(in the rows, 128 means zero)
A state moves one step at a time under one of 7 hidden systems, and each row is a state written as 26 numbers. Each run below is a few steps of one system.
trace 1, k217 (9 x 26):
[[131 170 142 143 105 171 128 160 138 107 145 111 136  95  35 100 116 132
  118 113 101 148  74 163 109 101]
 [118 119 146  93 132 121 177 148 174 175  79 167 132 118 113 129 146 101
  170 142  89 161 140 105  93  76]
 [110  66 131 111  93 176 166 141 123  79 148  99 162 109  76  99 108 128
  114 113  91 138 102 111  82 151]
 [ 86 116 147 123  89 111 179 128 173 135 120 151  85 116 134 125 191 140
  154 101 108 176 153 172 118 129]
 [116  44 129  85  88 158 164 117  93 132 123 134 145  96 184 109 124 120
  109 133 131 120 112  84 112 174]
 [100 151 128 153  71 152 131 129 108 123 155 136  77  96 136 109 172 154
  105  97 142 146  98 201 150 150]
 [133 128 136  89 119 138 137 121  90 204  89 172 114  89 197 122 147 109
  126 153 154 121 102  93 136 110]
 [139 160 123 137  98 188 117 142  68 118 141 118 130  91  85  99 103 130
   99 122 133 114  51 159 136 116]
 [132 179 154 114 137 126 142 133 150 186  76 170  95 107 111 128 152 114
  157 141 124 156 106 134 118  50]]
trace 2, k588, 9 rows:
[[125  92 103 127 178  97  68 122 125  79 142 111 131 168 140 122  83 121
  141 164  76 127 155  76 142 122]
 [123 144 120 106 207 117 103 154 116 144 136  93 185 150 106 135 100  99
  137 130 131  65 168  97 126  87]
 [125  84 104 102 159 165 138 114  72  75 104  97 158 150  97 118  68 112
  122 131 109 100 111 103 100  95]
 [ 93  76 131  84 150 108 179 118  86 120 128  72 172 129 134 135 115 116
  146  96 151  68 163 128 108 134]
 [172  99  97 114 112 158 191 114  91 110  79 129 181 157 142 161  85 105
  114 119 171 100 131 154 116 146]
 [129  60  99 125 105  93 148 104 107  89 133 116 142 158 192 147 108 130
  130 124 132 116 168 142 145 195]
 [165 142  89 155 151 113 122 130 142 145 120 150 168 190 170 176 115 107
  115 132 169  97 188 145 154 160]
 [140 107  81 158 158 124  64 104 103  85 134 145 113 194 170 137  91 125
  111 162 109 126 143 107 155 138]
 [103 139 123 135 210  78  78 118 116 146 142 107 140 182 139 149 124 122
  145 135 141  76 180  95 135  99]]
trace 3, k619:
[[127 159 117 135 158 123 106  83 103 146  79 167  64 161 186 142 156 134
  119 135 172 128 137 134 149  82]
 [145 159 136 126 158 110 151  91 138 146  47 165  93 168 126 158 132 119
  156 134 150 146 130 140 114  54]
 [182 165 156 114 157 116 156 118 184 126  64 128 137 135  78 150 110 122
  151 137 144 154 127 114 103  75]
 [178 135 143 105 133 124 160 159 165 116 103  99 190 110  60 132  72 108
  154 137 104 135 118 120 105 110]
 [140 118 129 124 130 133 118 181 157 110 176  92 198 109  66 112  85 115
  132 135  81 121 127 105 114 151]
 [105 106 109 119 131 154 101 172 105 106 202  82 174 103 118  94 110 120
  104 116 102  89 139 121 142 171]
 [ 58  87 100 139 127 146 103 141  86 121 193 116 131 142 161 109 150 128
  101 104 113  88 155 134 134 166]
 [ 76 102 115 135 135 137 113  94  98 121 147 131  83 153 197 125 179 145
   91 103 168 105 163 131 139 152]
 [113 106 127 130 123 105 151  69 106 137  87 160  81 164 200 158 164 139
  129 121 178 131 147 139 132 131]]
trace 4, k895 (9 x 26):
[[127 161 159 117 138  70 142 132 125 136 110  97 130 112  61 134 105 133
  192 123 103 128 100 161 120  67]
 [169 140 127 116 146 156 148 164 211 118  95 150 159 135  86 128 110 103
  136 148  88 173 150 103 106  99]
 [142 147 108  98 147 107 115 179 151  94 153  83 134  89 131  99 105 114
  149 125  80 131 171 175 187 126]
 [129 122  92 134 129 135 154 173 170 158 140 152 182 159 158 154 145  95
  121 113 132 112 206 154 137 166]
 [106  97  95 116 116 178 104 142 106  96 166 124 109 103 192  92 146 125
   74 122 124 123 150 129 164 177]
 [ 83 106 126 145  97 106 157 102  73 165 145 135 133 148 164 158 159 138
  128  94 177  85 129 169 119 166]
 [123  92 148 132  98 182 133  78 109 117 107 157  94 128 147 116 149 147
   80 133 166 146  77  77  90 145]
 [126 147 175 129 113  78 130  77  82 130 116  99  90 104 104 134 119 163
  157 123 158 124  60 150 125 108]
 [170 158 169 136 136 127 139 110 183 153  80 156 136 140  80 151 128 128
  136 148 149 161  98  83  82  95]]
trace 5, k295 (9 x 26):
[[120 207 137 161 182 127  61 137 154 161 146 145  95 146 116 129 164 136
  114 131 149 120 142 126 144  86]
 [125  86 121  85 145 130 154 129 102 176  80 167 154 131 158 133 109  89
  155 166 104 120 120  67 102  89]
 [129 157 145 159 156 158 102 101 141  76 120 109 107 162  43 123 118 149
  109 119 131 141  94 117  88  82]
 [109 115 129  77 154  88 167 164 169 137 107 114 140 114 123 124 133 104
  185 124  74 140 186 145 131  89]
 [170  87 131 143  92 128 148 104 118  57 135  90 164 135  83 134  66 146
  123 129 123 136  87 125 108 173]
 [113 171 124 151 139  86 104 169 182 129 181 104 131 126 119 131 155 136
  143 105 112 128 188 185 167 151]
 [154  71 106 112 100 124 136 132  80 145 140 132 189 123 187 138  82 107
  122 153 132  92 120  97 141 191]
 [112 178 113 197 153 142  58 118 122 123 168 137 104 179 119 137 150 146
   87 119 160 109 131 143 142 133]
 [ 98  97 116  80 169 116 130 134 108 185 107 152 130 130 204 127 146  99
  144 147 123  99 174  80 134 102]]
trace 6, k895, 9 rows:
[[139 131  77 125 119 201 151 165  80 128 130 131 186 133 123 125  99  93
   92 112 137  85 124 167 133 135]
 [ 73  84 123 150  95 103 131 109 149  96 150 144  73 153 157 123 171 152
  137 117  92 172 155 149 128 158]
 [145  85 143  74 113 143 181 111  80 141 105 101 171  90 157 129 110 118
  113 114 183  85 112 105 113 154]
 [154 151 120 186  87 133 117  86 135  92 112 163  73 164 127 145 130 159
  109 133 149 175  93 172 136 139]
 [129 121 196  88 147  73 125 104 152 163 132 100 120  81 145 125 149 148
  151 135 160 123 122  64 121 134]
 [177 205 113 155 143 176 103 138 113 141 107 147 142 141  87 137 103 116
   99 135 161 115  91 154 133  89]
 [ 79 138 158 137 144  79  86 147 179 148 164 133  89 120 111 109 167 143
  164 139  70 164 141 102 124 107]
 [130 136 117  85 163 179 156 172 100 146 116 104 197 112  94 120 101  89
  122 111 135  74 136 128 113  92]
 [ 99 118  89 163  99 136 126 147 150  90 135 166  90 162 119 119 135 127
  139 130  55 184 141 180 135 123]]
trace 7, k588 (9 x 26):
[[ 90  65 129  87 161 143 139 147 165 106 131 114 143 129 124 104 135 112
  137 132  74 138 171  62  92 112]
 [152 162 125 103 137 155 131 167  86 146 145  83 188  83 100 118  94 109
  115 111 158  66 108 155 145 126]
 [ 90  63 110 140 100 155 181 111 121  68 117 124 134 173  90 132 120 132
  131 102  96 147 128 150  74 133]
 [121 119 125  93 126 150 154 131 101 164 136 116 150  96 198 127 160 120
   94  98 193  78 162 135 150 168]
 [156 138  99 186  89 116 143  93 104  99 105 154 118 187 118 166  98 138
  131 129 144 143 100 194 132 142]
 [104  90 126 119 146 104 110 106 155 139 132 150  97 150 212 133 173 136
  120 140 138 138 186  81 137 161]
 [185 205 117 157 153 101  76 130 115 153 122 139 132 142 129 151  92 123
  134 153 157 110 111 150 173 109]
 [ 99  81 128 133 157 103  94 104 151  92 123 137  98 173 120 120 120 135
  151 159  64 167 139  62 101 101]
 [144 172 150  82 190 119 102 158 121 171 135  87 162  82 127 116 119 111
  128 129 153  74 142  99 149  97]]
trace 8, k889:
[[153 161 123 115 146 194 144  97 104 120  84 128 111 123 151 130 146 128
   68 102 216 105 129 142 132 112]
 [125  89 135 139 135 107  99  89 117 117  99 159 100 165 122 130  99 133
  149 178  85 162  86  57  98 100]
 [116 126 169  95 145 161 158 126 130 111 136  63 162  94  71 113 136 139
  106  84 172  90 120 110  89 124]
 [188 144 116 103 151 120 134 143 180 118  69 148 128 125 129 133  90 100
  156 168  88 172 146 115 145  86]
 [ 95 122 164 135  97 100 121 172 137 152 201  97 171  87  74 112 128 140
  152 118  91 119 101 124 112 162]
 [164 180 103 106 122 166 155 167 154 146 100 147 121  91 162 121 149 101
  109 114 146 135 164 195 175 118]
 [ 98  96 116 162  72  90 103 130  91 157 159 174 113 141 150 126 120 133
  159 161  69 149  81 126 134 154]
 [103 129 130 125 105 184 166 112 101 113 130 110 110 111 141 120 170 142
   76  72 193 105 127 178 122 149]
 [158  94 111 127 126 103 129  75 112 110  66 169  85 166 182 147 102 125
  146 171 115 163 115 102 132 114]]
trace 9, k217:
[[ 92 140 114 144 156 169 122 140 126  58 160  77 127 146  70 109 135 139
   99  80 122 108 154 173 117 115]
 [103 103 143 100 157  53 158  93 131 147  84 132 101 154 167 157 142 125
  186 132 126 130 170 123 125  93]
 [161  83 122 129 115 160 140  91 104  49 130  86 151 136 125 127  88 145
   85 116 166 112 115 115 119 184]
 [145 167 139 149 117  68 104 115 172 124 128 143  64 124 166 136 157 153
  148 134 129 174 149 172 177 136]
 [173 101 121 128 118 132 109 125 108 165 135 147 187 130 170 141  91 112
  108 165 157 100 109  60 129 183]
 [120 201 107 174 136 154  66 166 144 115 176 127 109 130 100 112 145 136
  100 114 114 131 134 184 165 121]
 [113 130 134 106 179  92 120 139 114 211 109 154 158 146 148 148 129  97
  166 153 126  90 146  79 116  83]
 [122 133 103 140 156 183 127 134 101  60 141  80 154 152  62 117 100 126
   96  97 132  95 128 151 108 113]
 [108 136 153 114 161  55 142  98 163 127  89 126  79 152 130 148 150 137
  186 125 113 153 166 139 125  74]]
trace 10, k776 (9 x 26):
[[133 119  88 143  89 147 110 193 131 140 184 148 169 112 149 111 113 107
  116 140  80 130 137 148 159 186]
 [ 88 143  95 128 129 142 156 150 105  94 143  93 122 130 118 123 143 126
  126  75 125 101 168 227 150 117]
 [ 88  71 103 108  88 188 171 123 110 124 109 170  99 126 183 111 165 116
   97 116 121 148 136 132 114 141]
 [103  74 141  97 136 122 143  67  70  63 116  72 100 124 137 114 113 153
  123 107 146 108 111 113 113 126]
 [143 126 169 122 131 116 152  65 157 139  66 154  82 142 147 151 159 148
  128 134 182 159 118  92  98 109]
 [166 121 159 141 133  89  68  95 113 134 145 120 134 124 132 129  89 146
  127 175 138 124  76  50 130 154]
 [151 213 155 165 167  82  87 134 170 162 134 131 126 152  87 159 137 136
  145 130 156 120 135 143 137  96]
 [136 152 103 150 132 149  76 193 139 188 169 175 169 128 134 118 118  95
  117 164  85 123 130  99 144 138]
 [ 93 150  96 128 163 130 123 179 119 110 159  91 160 142  80 121 112 107
  143  99  89  92 166 183 139  95]]
trace 11, k776, 9 rows:
[[126 117  69 177  99 177 121 133  93 132 134 182 139 185 158 146 124 112
   90 133 132 121 124 157 133 158]
 [ 55 116 129 114 160 120  96 119 114  91 171  84  73 119 140  92 169 148
  121  97 108 117 165 135 143 114]
 [114 105 116 100 145 165 174 106  86 170  70 159 141 155 166 153 141 101
  115 120 179  92 138 107  99  95]
 [120  74 133 131 154 115  96  87 143  56 125 109 102 163 117 117 105 147
  128 150  91 157 129  58 104 126]
 [148 147 174  94 161  67 151 115 158 181 105 108 147 109 146 156 143 129
  158 124 183 102 157 105 126 121]
 [193 128  98 176 118 124  94 129 150 116 128 167 161 177 132 156  72 117
  118 174 117 150 117 104 137 165]
 [104 168 144 137 150  62  90 160 165 140 189  91 121 109 122 122 154 139
  154 111 114 116 174 161 165 143]
 [137 142  74 145 120 180 142 164 107 172 120 179 170 160 166 146 128  87
   96 122 147  97 150 163 142 141]
 [ 63  90  97 131 141 133 102 134 116  62 168 105  94 148 126  95 132 138
  132 113  61 137 157 144 135 126]]
trace 12, k889 (9 x 26):
[[ 92 132  86 184  94 165  94 165 110 131 180 166 133 157 108 117 130 124
  108 133  78 136 105 158 127 145]
 [ 64 115 123  89 140 138 151 116  87 148 114 133  79 114 188 114 188 124
  125  94 146 107 160 155 143 100]
 [141  81  85 147 112 127 148  92  66  96  96 146 146 192 137 158  71 117
  137 142 122 116 106 143 117 134]
 [ 94  89 154 123 144 121 139  88 168  52 139  82  96 144 111 118 160 166
  112  94 141 147 167 114 102 147]
 [188 137 141 107 164  67 138 103 134 135  90 105 164 143 152 167  87 119
  156 144 175 101 154 113 143 128]
 [146 151 135 181 137 129  69 153 191 100 182 121 149 149  75 124 121 144
  105 141 108 152 130  98 122 163]
 [113 185 150  99 175 113 101 156 143 204 136 124 121  88 155 120 176 118
  132 122 159  97 161 119 156  97]
 [133 145  79 159 125 170  97 168  88 160 139 177 164 164 115 130  90  94
  119 160  92 114  96 130 129 110]
 [ 36 111 127 109 141 165 133 140 113 123 150 124  80 117 127  90 188 130
  119  94  98 128 150 139 112  91]]
trace 13, k295, 9 rows:
[[126 113 147  52 139 119 168 159 112 176 117 101 165  59 151 108 124 100
  152 126 126  95 143 109 135 114]
 [166 137  99 182  92 179 135 112 125  77 106 156 126 170  89 141  98 135
   96 131 134 159  88 164 113 138]
 [ 54 125 152 102 139 105 127 164 148 163 176 106 116  89 129 101 188 132
  148 101  99 117 167 134 129 121]
 [194 107 100 105 111 166 168 106  86  94  77 123 160 127 153 141  74 112
  102 133 169 112 108 142 140 146]
 [ 70 142 136 182 109 117  94 127 159 124 178 148  71 148 115 119 185 161
  122 111 105 160 135 156 125 136]
 [154 114 143  56 142 124 161 125  97 161 103  98 156  72 181 121 118 110
  130 126 171  86 135 102 141 132]
 [145 151 108 193  96 154 106 103 137 101 114 180  84 178 115 141 129 147
  103 143 127 176  93 158 124 130]
 [ 75 127 174  79 147 104 134 150 134 192 151 108 130  69 137 104 176 126
  150 116 125 105 141  96 120 110]
 [206 139 103 129 114 181 153 112 114  95  66 151 142 137 124 140  74 111
  106 147 152 143  93 144 131 118]]
trace 14, k619:
[[146 146 127 111 156 184 148 114 188  77  88 123  89 125 132 116 165 133
   81 103 167 158 175 135 125 113]
 [111  92 163  95 110  70 199 100 102 145  94 105 143 116 111 149 115 130
  186 115 134 115 110 139  94 112]
 [182 131 142 165 100 138 131 142 219 120 138 153 164 139 104 147 127 135
  103 144 138 176 132 100 106 185]
 [159 103 130  77 115  99 122 135  93 103 130  87 132  63 152  99  72 123
  154 152  93 128  99 124 169 140]
 [109 147 115 189 109 125  83 165 117 189 187 171 165 157 104 138 127 122
  126 148 103 113  99 120 120 152]
 [122 148  99 105 165 182  79 138 115  75 135 109  77 100 158  83 137 128
   86 126 118 130 148 138 174 104]
 [ 53 131 132 132 136 105 149 120  67 183 129 137 124 153 120 146 159 123
  157 100 140  80 123 158 105  82]
 [133 135 129 141 140 184 146 108 199  89 100 147  96 152 125 130 172 136
   77 107 165 167 168 124 105 130]
 [131  96 162  76 116  70 190  93 107 125  86  92 123  95 136 138 115 134
  177 115 144 124 118 143 121 116]]

Name the system that made each run.
trace 15:
[[152 129 114 135  63 156 148 166 113 137 169 123 173  89 139 123 115 124
  103 114 143 114 108 178 154 203]
 [101 144 101 156  98 176 110 159 104 158 179 152 134 121 163 118 166 121
   79 106 151 100 134 169 150 172]]
  k295
trace 16 (2 x 26):
[[120 140 144  89 106 177 191 140 156 137 105 128 107  73 145 111 185 127
  102  87 166 141 151 166 130 131]
 [103  82 163 132  61 113 185  95 128 118 111 138 105 117  99 132 141 155
  154 115 115 172  76 137  80 141]]
  k619
trace 17 (2 x 26):
[[108 161 100 129 112 144 126 204 112 198 152 165 160 107 128 121 130  90
  143 136  83 114 124 170 151 108]
 [ 92 115  94 129 123 194 147 170 118  81 155 104 152 131  76 100 122 113
  104  97  84 120 140 172 111 122]]
  k776
trace 18, 2 rows:
[[150 166  96 152 175 102  52 130 112  95 142 116 114 163 122 127  83 125
  136 155  99 118 133 142 172  98]
 [ 70 141 138 141 137 115 133 171 166 204 160 157 150 142 117 141 187 111
  143 111 118 117 168 129 103 123]]
  k776
trace 19:
[[150 123 151 113  71 142 147 150  93 160 133 131 160  65  96 109  92 125
  140 149 107 134  40 116 114 139]
 [131 164 131 135  95 193 154 164 169 153 107 178 115 108  90 112 161 117
  114 126 108 174 102 152 106  98]]
  k217
trace 20:
[[120 135 124 129 131 118  51 122  90  98 173 105  81  94 156  86 117 149
  115 150  99 131  97 121 179 140]
 [ 88 166 100 153 126 139 106 150  76 201 146 171 124 140 159 135 158 107
  122 122 139  88 123 173 152 107]]
  k619
trace 21, 2 rows:
[[113 106 139 118  88 191 171 128 165  76 117 127  94  98  93  94 155 143
  102 105 108 184 109 144  97 127]
 [153 101 155  78  98  75 181 103 108 147  82 121 124  81 163 136 105 126
  174 142 133 139 103 128 136 126]]
  k889
trace 22, 2 rows:
[[156 180  78 172 126 189 112 159 139 127 111 178 136 171 104 138 114 106
   97 135 119 141 122 168 133 106]
 [101 138 171 101 177  96  85 141 144 162 148 110 126  98 101 105 136 127
  155 149  94 123 120  57 114  81]]
  k217
trace 23:
[[156 200 111 182 148 137  95 141 145 132 118 154 129 175  67 147 106 124
  127 139 126 139 106 159 126  80]
 [128 157 130  68 188 157 134 168 149 124 102 100 129  88 103  95 128 102
  140 123 101 124 159 127 135  52]]
  k619
trace 24, 2 rows:
[[ 98 143 146 136 148  95  72 114  95 134 192  83 115 111 156 116 149 156
  109 111 166  81 135 125 161 163]
 [151 165  86 141 154 125 125 121  90 161  96 152 135 171 180 161 120 103
  122 125 179  85 158 174 165 111]]
  k217
trace 25:
[[ 61 105 133  93 125 193 160 162 143 138 141 131 116  93 120  88 188 116
  105  95 108 132 148 123 101 111]
 [143 109  97  86 119 109 163 126  65 125  74 130 129 120 153 130  75  99
  173 140  99 118 113 172 154  88]]
  k889
trace 26, 2 rows:
[[147  94 120 151 128  66 108 139 175  94 153 116 159 159 117 142  85 129
  163 157  70 153 156 108 131 167]
 [147 141 131 153 151  67  82 140 124 126 182  82 186 144 106 146  83 133
  144 136 130  85 135 118 145 165]]
  k295
trace 27, 2 rows:
[[100 163 124 129 155  82  98 153  76 161 178  84 157 122 119 131 117 120
  153 108 134  58 138 169 159 121]
 [121 143  99 144 184 157 122  98 108 126  75 156 118 204 132 157 129 111
  111 125 161 104 155 125 107  71]]
  k217
